One turn sends every row of this set to another row. A few are shown first. Where does it send the rows asked after them?
Nemal: [-18.9 -39.5 -38.4 -11.6 -17.1  -5.0  14.1 -16.0 -11.1  -0.4  -8.9 -18.1
  15.3  23.9 -15.8   7.3   7.8   3.6 -14.0 -15.2  37.6  15.0   3.5 -13.1
 -14.3  12.2]
Gel: [-21.0   6.1 -31.7 -16.2  -0.4   5.3  22.1  -4.5 -11.1  -4.4   7.3  -8.8
  -8.5 -32.6 -17.9   9.4   1.1  -9.0 -31.3  16.7  -1.7  10.8 -22.4 -19.7
   4.3   6.6]
Rol: [-12.8 -49.8 -16.5   6.5 -22.6   5.9  28.4 -24.8 -10.2  -3.5  -1.8 -24.4
 -10.8   4.9   1.3  10.3  -0.8  14.4 -28.3  -8.4   2.5   3.8  11.9  -7.3
  -2.7  13.2]
levuz: [-31.6  22.6 -20.3  -4.2   5.2   5.2  35.0  -2.0  -2.0  12.6   2.8   2.3
  -4.4  -7.0  -3.3  19.2 -12.4   1.3 -17.0   9.5  12.4  13.0 -13.1 -12.5
 -10.4  13.6]
puzu: [-19.4 -55.5  -9.1 -26.2  -9.4   2.8  13.2 -13.2 -13.7  25.6   4.7 -14.0
   5.6  -3.9  -9.4   4.3   6.9  10.0  -2.2   0.6  30.5  10.4  14.7 -13.9
   1.8  -0.7]
zus: [-14.5 -45.3  -2.2  -1.8 -18.9  11.6  31.1   1.7  -1.1   9.0  -9.5 -38.2
  -4.6   6.0 -17.3  10.3   2.8  14.4  -7.9   0.4  16.4  30.2  21.7 -16.8
   3.6  -3.4]
sude: [-35.0  17.9 -22.7  -7.1  -6.4  -7.7  39.4 -16.3  -6.6  14.7  -2.6  -5.1
   5.2  -9.1  -0.8  18.3 -11.6  -1.5  -6.2  12.3  12.6  25.0 -15.7  -7.6
 -11.8  19.6]
kora: [-16.1  12.1 -11.9 -31.6  12.9  11.8   9.7   2.5  15.3   1.2   6.3   0.0
  -6.1 -14.8 -12.6   9.7  -6.8 -10.3 -30.5   9.5   1.1  26.1  -1.7  -5.6
  -8.7   7.8]
Pum: [-17.8 -45.7 -33.8 -15.7 -33.4   8.9  14.3  -7.7 -10.7   9.1   6.9 -25.7
   0.3   6.4 -14.8  30.4  12.9   7.9 -16.2 -14.7  19.1  25.0   8.1 -13.3
  -2.0  11.3]
zir: [-38.2  18.4 -15.8  -8.4  -1.0  26.3  10.6   3.3  -3.7  -3.9  -7.1  -4.4
  10.4 -20.4  -6.1   8.4   3.7  -4.7  -9.0  10.7  -4.6  10.8  -2.4   3.9
   2.6   5.0]
niv: [-16.1 -37.8 -21.7 -27.4 -33.3  -0.4  11.5 -18.7  -5.7  13.4   6.5 -34.9
   2.4  13.7  -9.8  11.3   6.8   0.8 -24.4  -7.9  18.8  30.0  14.4 -25.8
  12.9   6.8]
Tasib: [-31.3   6.6 -10.4   0.8   8.8   3.7  11.7 -18.8   9.1   1.6  -7.4   2.0
  28.4 -19.4   6.6  13.1  -1.1  -2.4 -18.3 -10.3   2.8  28.9  -9.1  -3.9
  -5.5  10.7]
tor: [-26.2 -37.4 -25.4  -7.6 -25.8  -2.1   8.8 -30.2 -20.9  -8.1 -14.8 -24.7
  -7.7  12.9   2.2  14.3   1.5  14.5  -5.7  -1.3  16.0   5.1  18.9 -10.2
   5.0  14.1]
nin: [-31.1 -51.3  -6.5 -11.4 -13.1  12.1   1.6 -23.8 -16.7   7.4   0.2 -30.4
  -1.3  -8.1 -16.3   7.4   5.4   3.4  -3.3  -6.8  35.9  17.5   6.5 -12.7
   3.0  -5.2]
Dez: [-31.7  21.6 -18.3 -18.5  10.9   0.5  10.7  -8.0   8.2  12.0  -0.1 -12.8
  -5.8  -7.2  -6.6  -2.9  13.2 -10.7  -0.9  20.8  18.2  26.0  -1.7   1.6
   7.9  17.2]
deten: [-15.0 -45.1 -11.1 -25.3 -11.6   4.3  33.9 -33.4  -2.9  26.4  -3.0 -12.7
  -0.1   6.5   4.5   2.5   8.7  -2.7  -5.1  -8.0  29.6   9.1  12.4 -18.9
  -8.0   0.7]
neda: [-30.0  18.0 -21.1 -17.9  -3.8  -0.4   9.6  -3.0  11.0   0.4   1.3 -19.4
  -7.0 -13.7 -12.0   1.8   9.2 -11.3  -4.7  24.1  15.8  39.5  -4.6   2.4
 -11.4  23.0]
Kufa: [-33.3  28.3 -13.7 -12.6   4.7  13.3   6.2   4.4  12.2  -2.3  -2.3 -14.5
  -8.3  -5.8  -9.1   2.8   3.6  -9.0 -10.8  17.4  12.1  28.8   2.3  -3.5
  -1.9  13.2]
vuk: [ -7.2   0.5 -13.6 -13.7  25.1   1.6  12.5   8.0  19.8   2.6   5.2   3.3
  -0.4 -13.4 -14.2   9.9   3.5  -2.4 -28.7   5.8   2.8  28.5  -7.1  -6.7
  -8.2  11.8]
seto: [-34.9  18.8 -18.0   0.0   5.8  15.0  14.8 -13.4   3.3  -0.5  -1.9   4.6
  12.8 -17.3   1.9  21.9  -5.4  -9.3 -24.8  -9.7   4.2  17.1  -7.7 -11.5
  -1.8   8.4]
pud: [-39.0  14.8 -24.7 -22.8   1.8  -8.4  15.7  -0.8  21.3   1.8  -1.4 -19.5
  -3.5  -6.6  -8.4  -6.7  10.2 -22.0 -12.8  19.0  14.6  31.8   5.2  -5.2
  -2.4  16.7]
nem: [-35.7  13.7 -18.4  -4.1   7.6   3.4  34.2 -12.6  -9.1  13.8   1.4  -6.9
  -7.9  -6.0 -14.5  19.5 -10.1  -5.3  -4.0  10.5  15.8  16.1 -22.5   5.5
  -9.6  13.5]
bugek: [-11.5 -44.6 -18.6   3.0 -13.7  10.2  25.9  -8.5   0.9   7.8  -9.8 -18.2
   7.3   5.8   7.9   0.0  25.1  21.5 -16.6 -13.6  17.7   5.6   4.5 -29.2
  -1.5  -1.8]
Toli: [-25.5  15.0 -16.0 -22.4   6.4   9.6  24.3  -3.4  -4.7   6.2   9.0  -4.9
 -10.6 -25.3  -7.0  -0.7  -8.6  -1.9 -30.4  18.8   3.8   7.0 -17.6 -16.8
  -0.2   2.6]
tuvo: [-27.3  11.4 -21.1 -15.2  -8.8  14.2  16.3   1.3  -8.1  -2.3  -8.3  -6.2
  19.8 -15.6 -13.9   6.7   3.2 -15.2 -13.2  16.7 -17.6  14.3   0.9  -2.4
  13.3   7.0]
ger: [-12.8 -35.9 -35.7  -8.7 -19.3   6.1  49.7 -14.7  -6.0   6.4 -11.6 -38.3
  -3.7   4.3  -5.6  -6.0  20.5  17.9 -20.4  -6.7  23.2  13.2   2.5 -12.9
   5.1   3.1]
Bas: [ -7.8 -56.0 -17.4 -18.5  -2.9   4.8  34.9 -20.6  -5.0   4.8  -9.0 -16.3
   7.2 -12.3 -18.4  -9.7   4.0  -9.6 -18.1  -2.9  29.5  10.3  19.5 -17.3
  -9.1  -3.2]
Zeve: [-13.4 -37.4 -27.0 -10.1 -23.3  14.9  39.0  -7.4  -1.2  -0.5 -13.8 -45.4
  -2.1  11.4 -15.6 -11.6  20.6   9.3 -15.8  -2.4  17.4  20.2   9.2   1.3
   0.5   3.2]
bik: [-15.0 -45.1 -15.0  10.2 -15.5   4.5  29.5  -3.0   0.9  13.7   1.9 -32.0
  -6.6  -6.4  -5.5   6.0  18.0  17.2 -15.6  -3.6  28.5  22.6  15.4 -31.5
   6.9   4.2]
lako: [-17.5 -51.6 -21.5  -9.0  -5.0  13.0  24.3 -24.2  -6.1  -8.5 -20.6 -21.8
  10.0 -17.4 -16.6  -1.4  12.1  -8.6  -8.8 -10.7  32.1  15.0  22.3 -13.8
  -4.2  -5.1]
mot: [-35.7  -1.9 -29.1 -10.0   4.6  -6.8  30.6   2.4  -3.3  -4.6   4.4 -12.1
  -5.9 -27.8 -11.1  -3.7  -3.1  -2.0 -33.2  16.4   5.7   5.2 -26.4 -21.9
  -6.2   2.0]
kepo: [-22.3 -46.1 -13.1 -16.2 -13.5  21.5   9.9 -27.3   1.6   0.4  -6.8 -29.2
 -13.5  -2.4 -11.0   8.3  20.9  -8.9   1.5 -10.7  34.3  21.7  10.4  -3.5
 -15.2  -0.6]
tini: [-11.0 -35.8 -21.7 -29.7 -33.4  -1.1  24.4 -16.7 -11.8   4.1  -7.2 -29.0
  -6.7  18.4 -14.0   3.9  -0.3  -6.6 -15.9   7.0  18.7  15.2  10.9 -38.0
  -5.2  -0.3]
fulob: [-22.2   3.7 -16.1 -14.9  -4.2  -1.0  31.2  -4.6 -10.4  -0.9   1.8 -12.3
   1.1 -30.5 -11.0  -1.2 -12.8   2.5 -30.1  22.5  -4.7  15.3 -25.1 -20.3
  -4.9   3.4]
mol: [-30.3   7.9 -20.7  -7.1  -9.0  13.2   9.9   7.4  -2.8 -10.2 -11.9 -10.3
  20.0 -29.8  -6.6   0.4  12.3   0.5  -8.3  20.0 -10.7  21.3  -3.6  -1.7
   1.6   8.9]
leb: [-42.4   4.7 -20.2 -15.0  -2.3   6.4  17.3  12.9   1.9 -10.6 -20.0 -12.8
  19.9 -13.4 -10.3  -1.7   4.4  -5.1  -6.8  16.7 -10.9  15.6   2.4   1.7
   4.2  -0.8]
mik: [-12.0 -50.4 -15.5  -8.7  -3.4  -6.5  22.3 -31.1  -6.2  -0.9  -4.9 -16.9
 -26.6  -5.3  -0.5  13.6  -2.6  12.2 -14.7  -0.3  27.4   9.2  20.9 -16.9
  -7.9  12.2]
zamim: [-12.0 -47.2 -23.6 -18.4 -21.9  -6.5   6.5 -16.3 -11.4   0.0   6.9 -22.5
 -19.9  12.2  -7.3  -1.8   4.5   8.1 -19.0  12.7  17.4   3.8  16.0  -8.5
  -7.1  21.9]
mub: [-12.5 -36.1 -33.0 -30.9 -13.1  -9.4   8.9 -17.3  -5.6  -3.7 -12.2 -26.8
   4.1  24.2 -19.1  -0.6   5.3   3.4 -16.7  -7.4  38.4  23.5   8.6 -18.4
  -7.3   6.3]
melop: [ -6.6 -46.2  -2.9 -14.5 -14.0  17.1  19.0  -5.3   3.1  -6.7 -14.3 -38.5
 -10.9  12.9 -15.3  -2.3   8.4  13.5 -18.3  -3.9  12.1  21.0   2.8 -16.8
  -8.6 -12.3]
bapu: [-12.2  -1.6  -7.1 -28.2  17.6  -0.6  11.2  -7.0  16.1  -1.2   3.2  -4.7
  -1.7 -23.0 -12.0   7.6  -7.7  -1.0 -28.7   6.6   5.0  37.2 -14.8  -1.3
 -17.7   7.8]
noz: [-26.8  12.4  -7.0   6.5  16.9   5.3  16.1 -14.2   7.9  -5.3 -12.6  -5.2
  14.8  -8.2  -6.3  18.6  -9.5  -5.6 -23.3 -10.4   1.5  28.2 -10.0 -12.2
   5.0   2.1]
deni: [ -6.5 -44.5 -18.1 -16.5 -16.0   3.5  12.3 -17.7   2.9  -9.1 -10.0 -30.0
 -16.8   1.0   3.2   1.3  15.6  17.0 -21.4   0.9   3.4  15.1  29.2  -8.4
  10.0  11.5]
Bafam: [-45.2   8.0 -32.9  -5.8  -0.1  -6.2  44.5  -7.1  -0.8   5.0  -6.3  -6.4
  -0.9  -8.5  -9.1  26.7 -10.7  -8.4  -9.5   3.1  12.5  18.6 -14.8  -3.5
 -17.5  12.4]
zub: [-19.1 -47.6  -5.7   1.0 -12.8   3.1   9.4 -25.7  -0.6  -1.7  -8.9 -20.1
  -4.9   8.5  -0.8   2.2   3.9  -1.4  -5.8   0.5  17.0  12.4  36.4  -1.3
  -4.0  17.0]
fove: [-19.9 -39.4 -39.1  -5.8 -35.5  12.2  12.1  -6.3 -11.1  -3.8  -6.8 -19.9
   1.5   7.0 -10.3  16.3  25.7  -3.2  -3.2  -3.1  23.1  11.1  12.2 -25.7
 -11.9  11.2]
Ser: [-47.8   3.7 -15.2  -1.6   8.8   4.4  16.4 -19.8  10.8  -7.3 -11.2  -9.8
  21.0 -13.3  -0.2  10.6  -4.4 -12.4 -23.4 -16.1   2.3  21.8 -12.4   0.1
  -1.1   0.3]
Sivat: [-21.1  -8.2 -20.7 -36.9  21.6  -5.6  19.6   3.7  21.7   3.1   3.5  -0.3
  -1.6 -19.2  -9.1   3.9   2.2  -3.1 -30.6   4.2   3.3  23.0  -9.7   0.8
 -13.5   5.0]

nin turns into Pum
melop turns into kepo
Sivat turns into pud
Now these:
mol turns into Tasib
zamim turns into deni
Bas turns into mub
nem turns into Gel
zir turns into seto

One turn sends every row of this set to another row. A few are shown first. Where does it send the rows asked after them?
vid: [ 17.1  10.8  15.7  20.7 -19.1  11.7 -10.3  13.0  11.7  -5.1  -7.1  -8.6]
lise: [ 35.9   6.2 -12.1  13.5  -3.9  11.3  -4.0  -6.1 -29.3  10.2  -6.2  -8.4]
nep: [-12.1  15.7 -13.8   6.1 -32.6   3.1   6.2 -19.0   8.5 -12.3 -15.9   8.3]
beze: [ 11.4  -5.0   6.6  27.2 -16.7  27.3   6.9  -1.1  12.0  -7.4  -7.1  -5.7]
kisog: [-10.5 -16.4  -8.8   5.9 -27.8  12.8   2.6 -15.7  -0.8   3.8  -3.0 -21.9]
nav: [ -9.8  20.5  -9.6   4.0 -33.5  -2.7   0.1 -14.5   9.4 -11.8 -18.2   7.3]
riki: [ 17.4  -1.4  -6.0  12.5 -17.2  25.2  -6.0 -18.6   2.8   8.2 -27.8  20.8]
pibif: [  8.9  -1.6 -13.5  24.0 -12.1  32.2   9.7 -10.7   1.9  -5.3  15.8  -4.2]
Vesod: [ 36.2   2.5  -3.7  15.4  -6.3  11.8  -2.8  -2.9 -24.4   8.8 -19.1  -9.9]
ruman: [-10.8  26.2 -20.8   0.5 -30.7  -2.8  -0.4 -17.7   2.5 -10.3  -4.1   8.2]
Ril: [ -7.0   4.3 -12.0  -3.8 -26.9  -3.2 -15.4  -5.3  -8.7   7.7  13.4 -22.7]
Gibob: [ 17.3  25.2  -0.3  12.6 -15.7   6.3 -18.8  12.5   0.3  -1.8  15.9  -8.9]
Dila: [ 36.1   7.5  -6.2  12.9  -5.8   9.0  -6.3  -1.6 -27.2  10.3 -12.9  -9.9]
Gilo: [ 22.3  11.8   2.0   6.9 -19.2  11.4 -21.6  -6.1   2.6  10.1 -28.4  18.8]
videg: [-11.1  -6.6 -18.4   1.5 -25.4   8.3  -2.9 -15.7  -8.8   5.8  13.9 -21.8]
Fitam: [ 33.6   0.4 -12.6  15.4  -4.1  16.0   0.9  -9.1 -28.1   9.5  -8.8  -8.5]
berek: [ 18.4  17.2 -26.6   2.0 -11.8  18.1 -18.2 -19.0 -12.0  12.4   3.3  21.0]
terom: [ 34.0  -1.3  -6.5  16.7  -5.2  16.6   1.7  -6.9 -24.2   9.1 -16.3  -8.5]
zagup: [ 15.1   1.7 -23.0   9.6 -12.0  29.3  -4.0 -26.9  -5.9   9.5  -8.9  23.3]
bil: [ 23.3  24.9 -11.1   0.5 -15.5   7.3 -28.8  -6.2  -7.4  12.8  -8.8  18.8]
Tanit: [ -5.3   1.6   2.6  -0.8 -30.7  -5.8 -17.1   0.8  -1.0   6.4  -3.4 -24.3]
kovaf: [-11.7  19.0 -20.8   4.6 -30.2   4.1   6.0 -22.1   4.4 -11.9  -7.4   8.4]
Lav: [ -8.9  27.1 -13.9   0.6 -32.8  -5.5  -4.5 -12.9   5.9 -10.4 -11.1   7.0]
Sisoz: [ 12.7  17.1 -17.6  15.2 -11.3  19.4  -5.7  -2.2  -6.2  -2.1  29.6  -5.7]
tal: [ -8.5 -11.6   4.6   5.5 -30.4   4.0  -5.3  -5.4   4.0   3.7 -13.3 -22.9]

ruman turns into Lav
berek turns into bil
Sisoz turns into Gibob
Now these:
kisog turns into videg
lise turns into Dila

